One turn sends every row of this set to another row. A few are shown first. Where does it send the rows asked after them?
J93: [ -5 -15   0   0   8  -2   1 -10 -32   7  -8  17  -1   9 -26  18  -8  16
 -12  -1 -10  10  -5  -1]
J663: [-19   9  -5   4  -6 -17 -33  -8   5 -15  16  18  -9  18 -11  15   7  17
  18   0  16  12   6  -3]
J779: [ 15  -7  11   6  -3  -4  27  -2   5  -4 -21  35  -9  -2 -10  20   7 -15
  -9   5   3  19  10  -5]
J330: [ -1   6  -1   7 -30  -4 -43 -13   9  -6   8  15   2  25  -5  13   1   8
   5  10  10   2  -3  16]
J214: [  8  -2   5   4  14  14  -3 -14 -16  -7 -17  14  15   3  -6  15  -7  19
 -22   2   4  13 -20  14]
J789: [ -9   8  -1   4 -15  -2 -40 -18  18  -6   7  12   3  18  -2  16  -3  15
   5   2  24  14   2   2]
J782: [-26  10   3  11   4 -11 -15 -15   6  -4  20   5  -4 -17   6  16  14   4
   1   6  -8   8  -9  22]
J959: [ -8   0  -1   4 -16 -14 -30  -3   4  -6  22  28  -9  22 -13  18  15   5
   6  11  10   5   3  16]
J855: [ -7  -5  -3   1  11   2  -6 -18 -27  -2 -18   6   4   5 -17  15 -18  25
  -6 -10  -3  14  -6 -12]
J156: [ 17   6  -6  11 -24   0  20 -14  -1  -8 -12  14  -6  12   0   6   2 -25
  37 -12  -3   8  -3  -9]
J565: [ 18  -2   8   5 -22   3  10 -16   5   3 -39  14  -1   1  -7  16 -16 -12
  -3  -5  -1  15  10 -20]
J637: [ 11  -7   9   2  -6   0  20 -12   8   4 -27  24  -6  -2 -10  20  -6 -11
  -6  -2   8  23  16 -20]
J47: [-22  15   0  14 -10 -10 -27 -20   1  -5   9  -6  -1 -14   6  12   5   3
   9   2 -17   0 -11  17]
J670: [  7 -14   5   3   2   8  -2  -9 -26   6 -12  18   8  11 -16  16  -5  11
 -22   7  -8   7 -14  17]
J666: [ 13  -9   0   3 -15   5  26 -17   7   8  -5  20  -5  11  -4  14   1 -26
  23  -9  13  22   7 -10]
J345: [ 20  -5   1   7 -15   7  28 -13  10   2  -3  25  -3   9   1  13   8 -29
  20  -3  12  20   1   2]
J148: [ 14   8  -6  12 -12  -2  24 -11   1 -15  -8  17  -7   8   2   7   7 -22
  38 -13   4  13  -1  -9]
J55: [-25  -1   4   7 -13  -8 -22 -23   4  19  16  -1  -2 -10  -2  18   2  -1
  -4   8 -11   7  -2  16]
J925: [-24   7   5   8   3  -6 -18 -21  12   4  18   3   1 -17   7  18  10   3
  -5   7   0  13  -6  22]
J908: [ -7  16  -3   7 -10  -5 -39 -13  16 -21   8  14   2  17   2  13   3  17
  10   1  22  13  -3   6]
J390: [ -4  -1  -4   7  19  -5   3  -1 -34 -16  -8  21  -2   5 -18  14   5  19
  -3  -3 -12   5 -15   5]
J662: [ 23   5   0  10 -10   9  27 -13  11  -9  -7  23   1   7   8  10  10 -25
  21  -7  14  19  -5   4]
J914: [-27  11  -1  10 -11 -11 -28 -25   2   3  10 -10  -2 -12   3  14   0   5
  10  -2 -15   4  -4   7]
J20: [-17   2  -1   0  -5 -14 -29 -11  10  -7  20  22  -9  18 -12  18   7  14
   8   4  22  17   9  -1]
J35: [ 15  -2  -2   5 -20   6  19 -22   9   5 -12  12  -2   9  -1  11  -6 -23
  27 -13  10  20   5 -15]
J973: [ 12   8  -2  12 -17 -13  13  -3 -11 -17 -32  18 -13   2 -11  11  -2 -11
  17  -7 -17   3   7 -21]
J898: [-21   2   7   6  -7  -4 -21 -23  10  13  16   0   1 -13   4  18   5   0
  -9   9  -4  11  -5  22]
J155: [  1  10   0   8 -22  -4 -37  -8  11 -15  10  20   3  22  -2  13  10   8
   3  11  14   4  -7  21]
J944: [  6   3  -2   7   1   8 -14 -16 -26  -9 -26   3  12   7  -9   9 -17  21
  -7  -6 -10   4 -19   1]
J753: [ 22  16   6  15  -3   0  18  -4   6 -31 -33  24  -1  -7   6  12   5  -8
   3  -2   1  13  -4  -3]
J434: [ 20   1   3   9 -29  -3   7 -10  -5  -3 -38  15  -6   5 -11  12 -10 -15
   7  -3 -16   4   7 -16]
J769: [-10   3  -5   6 -24 -17 -34  -5  -2  -7  17  22 -10  25 -16  15  11   6
  14   8   3   1   3   8]
J21: [ 17   3  -4   8 -26   6  16 -19   3  -1 -16  10  -3  13   1   9  -6 -24
  32 -13   3  14   0 -10]
J940: [ -3   1   1   4  27   3   3  -9 -21 -17 -11  17   6  -1  -9  15  -2  24
 -11  -6   4  17 -13   2]
J449: [ 11  17  -1  14  -2 -10  16  -2  -2 -30 -34  20 -10  -5  -2  11   2  -5
  16 -10  -6  11   2 -20]
J447: [-23  13   1  14  -4 -13 -20 -15   1  -8  16   1  -3 -15   6  13  14   2
   8   5 -15   2 -12  23]
J887: [  7   1  -3  10   1   1  -7  -5 -35 -14 -17  13   6  10 -14  10  -4  16
  -5   0 -20  -2 -22  13]
J261: [ 24   4  10  11  -6   0  22   0   5 -18 -27  33  -4  -4  -1  15  12 -17
  -6   7  -1  13  -1   6]
J331: [-29   2   1   7 -12 -12 -25 -24   0  13  14  -6  -4 -11  -3  17   0   3
   6   2 -13   6   1   7]
J239: [ 17   9  -4  12  -7   5  25 -13   8 -17  -9  19  -2   5   9   9   9 -22
  30 -11  13  19  -5  -5]

J148 -> J239
J779 -> J637
J331 -> J914
And these:
J789 -> J330
J855 -> J944

